(in the rows, 128 means zero)
Named moves come first, each a turn or a mirror and shown by rows before and after it. Which of them, in which order, take the first row of each pair that follows to the second? Write the first one first, as in the answered first pair.
move j15:
[157 133 157 132 102 128 109 145 123 143  96 143 132 107  95 133 110 122
 171 126 136 104 168 146 129 145 142 124 133 157 141 130 113 110 129 152
 128 117  99] -> [118 126 160 123 101 134 144  93 146 150 144 114 142 105 114 112 129 153
 147 120 162 107 115 120 111 152 106 136 136 148 137 107 137 114 127 110
 126 158  85]
[121 118 120 138 101 110 123 131 114 135 104 130 117 119 116 145 107 114
 113 120 143  94 124 133 156 153 113 118 110 126 113 135 144  93 125 110
 119 122 117] -> [114 120 119 140 101 115 128 125 118 129 114 124 117 120 118 143 107 120
 112 123 147  94 113 126 149 150 111 122 107 127 116 129 145  98 125 104
 124 131 117]
[159 125 122 140 162 133 117 143 108 124 101 133 119 130 111 142 128 121
 162 123 127 133 163 119 130 130 149 152 136 151 115 141 125 124 111 149
 136  96 140] -> [121 118 126 134 162 142 154  96 123 129 146 107 123 124 130 122 150 155
 136 108 149 130 110  95 122 131 122 162 137 144 108 112 145 133 114 112
 133 141 123]
[ 90  82 122 112 123 110 146 102 113 150 172 142 117 125 116 131 178 144
 108 102 171 167  82 101 116 165  95 159 125 146 118 106 174 102 135  36
  98 154 141] -> [165  95 108 129 115 105  81 187  79 140  90 191 105 139  77 169 145  87
 155 115 119 167 168 140 137 159 137 135 120 160 122 141 136  82 139 101
  97  88 166]
move j433:
[181 129 112 141 169 100 155 108 158 122 145 144 128 167 128 161 138 122
 174 119 110 135 129 122 105 100 159 147 126 165 116 137 131 124  81 161
 114 117 105] -> [160 116 112 149 107 101 150  93 161 122 155 144 145 168 119 180 127 130
 124 118 134  79  92 128 135 121 152 138 119 142 109 140 163  98  93 120
  82 135 108]
[131 122 135 123 103 134 130 143 121 150 104 165 143 162 113 131 123 111
 110 148 125 116 129 160 135 135 153 105 115 108 125 141 119 143 123 147
 124 136 131] -> [140 132 133 121 122 134 130 145 126 151  96 156 132 161 119 121 121 104
 125 151 124 132 141 155 132 130 155 109 120 115 128 140 109 145 122 161
 133 130 131]
[120 135 127 132 138 132 122 115  85 154 134 110 124  81 133 146 159 151
  99  89 128 152 130  74 104 125  79 173 133 137 131 113 130 104 135 118
 154  96 127] -> [114 135 126 125 127 130 124 117  81 155 138 107 126  81 133 148 158 148
  97  88 133 147 124  76 108 131  82 175 129 139 126 106 136 104 137 115
 149  99 127]
move j581:
[ 98 165 130  81 162 124 152 130 176 147 121 116 145 151 127  90 109 103
 138 180  97 154 141 167 118 104 156 111 139 129 162 154  80 194 134 145
 159 137 138] -> [108 127 119  78 193  94 148  96 141 121 128  86 147  86 111 128 187 119
 161 115 116 138  99  85 104 125 113 169 161 146 130 112 108  96  87  98
 122 131 141]
[122 135 152 127 170 136 151 114 142 129 149 107 117 123 151 108 144 146
 139 126 135 153 136 102  96 120 137 154 134 160 151 109 125 145 127 142
 154 136 107] -> [134 110 142 137 116 121 117 131 112 127 127 114 132 104 117 163 148 132
 118 105 142  91 122  94 129 151 132 153 132 152 129 112 154  78 122 112
 111 120 118]
[149 115 122 145 100 119 110 121 127 133 104 133 143 117 101 149 135 111
 120 119 118 111 124 141 156 145 140 120 134 105 116 134 137 105 111 113
 107 109 132] -> [142 143 131 134 125 139 129 117 154 146 122 131 131 140 123 111 117 112
 124 150 107 148 137 166 141 121 157 104 129 107 135 142 112 165 126 146
 142 115 121]
[135  61 112 129  89 123 121 142 136 129 140 108 129 149 134 120  98 133
  82 137 175  95 105 168 141 146 158 127 121 128 145 174 147 169 121 106
 118 133 143] -> [132  67 117 121 142 124 147 121 151 129 157  87 117 146 156  89 116 150
 105 135 170 135 106 156 114 129 153 137 138 140 151 161 132 195 112 119
 142 141 133]
move j82:
[144 125 114 160 116 141  88 150  86 121 104 102 136  89 138 102 145 146
 113 111 118 176 190 158 139 149 101  98 149 140 145  98 105 112 106 116
 143 104 117] -> [119 137 125 148 103 152 110 125 111 129 134  94 141 102 155  81 133 159
  89 129 127 181 168 169 134 148  97  92 144 128 147  97 109 147 118 113
 155 131 112]
[163 129 120 130 108 127 113 129 104 133  91 137 134  87 108 158 146 105
 148 118 137 114 104 123 151 124 126 137 118 139 115 147 126  92 144 128
 105  97 144] -> [145 151 131 124 117 152 137 126 133 149 109 139 126 122 138 114 114 106
 139 155 124 145 120 164 142 105 141 116 111 132 136 163 105 164 171 153
 142 113 135]
[143 116 123 134  90 118  98 153  97 149  99 161 116 144 109 154 116 109
 120 123 119  94 157 142 139 134 135 132 114 126 115 162 146 100 128 138
 114 113 150] -> [117 132 130 131  87 132 119 137 128 158 128 163 121 166 133 117  99 117
 101 153 121 120 150 165 139 123 142 112 107 119 131 169 140 154 153 147
 143 134 143]
Then:
Each pair is 2 to 3 moves apart.
[134 124 136 112 171 131 109 152 107 129 108 127 123 127 114 145 150 127
 167 112 120 130 148 120 114 115 129 135 145 154 118 121 129 103 119 139
 133 117 119] -> [134 136 140 113 155 145 103 158 115 145 110 133 124 147 125 138 127 123
 157 135 118 130 162 149 115 107 154 117 133 148 127 135 121 140 137 158
 143 115 118] -> j581, j581
[ 92 140 138 142  88 114 118 114 120 136 152 124 133 149 136 138 116 135
  89 139 133  92 106 142 120 127 116 111 141 116 127 109 128 133 133 102
  95 160 130] -> [121 147 140 139 178 106 130 120 123 126 139 114 108 128 139 117 142 134
 157 130 113 150 137 127  83 103 122 136 156 147 135 101  92 147 109 139
 129 136 121] -> j581, j15, j581
[169  99 130 120 158  96 118 139  92 120  95 170 114 109  83 156 128 136
 147 122 112 110 149 104 137 144 113 154 140 162 125 105 133  89 117 132
 132 111 122] -> [144 131 149 113 181 121 153 127 129 132 121 165 103 138 115 106  95 148
 138 158 112 147 163 133 116 120 127 134 139 156 143 114 107 171 140 162
 172 132 113] -> j581, j433, j581
[121 132 132 123 131 113 135 112 151 133  93 117 148 100 129 141 154 152
 128 131 126 129  95 109 116 135  90 163 138 148 124 155 139 102  95  74
 129 116 129] -> [137 154 142 125 112 126 112 149 158 147  73 148 144 133 129 135 108 126
 131 167 104 133 134 164 134 118 122 130 129 140 138 180 116 146 118 114
 151 100 139] -> j15, j433, j581
[118 103 118 134 100 132 115 121 115 128 120 118 140 117 120 153 130 119
 112 127 121 121 110 127 143 146 107 129 115 124 117 122 146  96 116 121
 112 125 135] -> [ 95 110 126 129 120 137 140 101 137 133 141 108 133 117 138 126 131 139
 115 134 135 140  96 123 126 134 103 134 123 128 127 110 143 124 119 114
 128 143 119] -> j581, j581, j433
[127 120  84 159  83 191 130 119 146 102 158 120 118 153 105 123 104 151
 107 102 121 102 102 109 151 158 111  99 103 145  93 129 127 100 100 104
 111 167 133] -> [144 118  79 157 156 187 144 107 139  92 147 111 103 136 112 107 134 149
 160  83 114 143 123  90 119 137 108 121 116 171  94 121 102  96  78 125
 125 155 125] -> j15, j581, j581
[ 51 138 109 133 118 173 111 156 144  86 123 123 122  98 125 139 126 110
 170 128 115 161 182 127 109 145 157 152 130 154 182 126  69 120 111 159
 185 139 115] -> [ 33 146 118 139  85 184 114 155 152  99 129 127 131 114 120 139 103 112
 148 140 120 142 179 145 125 154 160 144 120 141 187 139  84 137 124 156
 187 144 121] -> j433, j581, j15
[ 95 135 162 149 172 122 140 150 128  95 136 106 103 122 125 152 176 125
 124 127 128  99 103 110  94 129  87  99 139 166 132  87 150  92  68  88
  81 126 126] -> [ 81 144 167 155 111 138 129 159 147 103 140 121 120 155 123 152 132 113
  79 157 134  73 103 154 120 136 106  63 119 143 139 111 154 112  96  87
  82 131 131] -> j581, j15
[141 141 109  99 118  81  64 177  54 122  64 153 151 112 126 162 100 115
 147 161 120 119 184 134 134 129 181 137 116  95 142 139 106  84 111 159
 112  96 132] -> [125 170 121  85 158  99 104 157  97 127  92 143 136 130 160 107  84 131
 160 189 119 175 190 154 108  97 190 129 116 103 162 137  88 162 124 187
 155 123 118] -> j433, j581
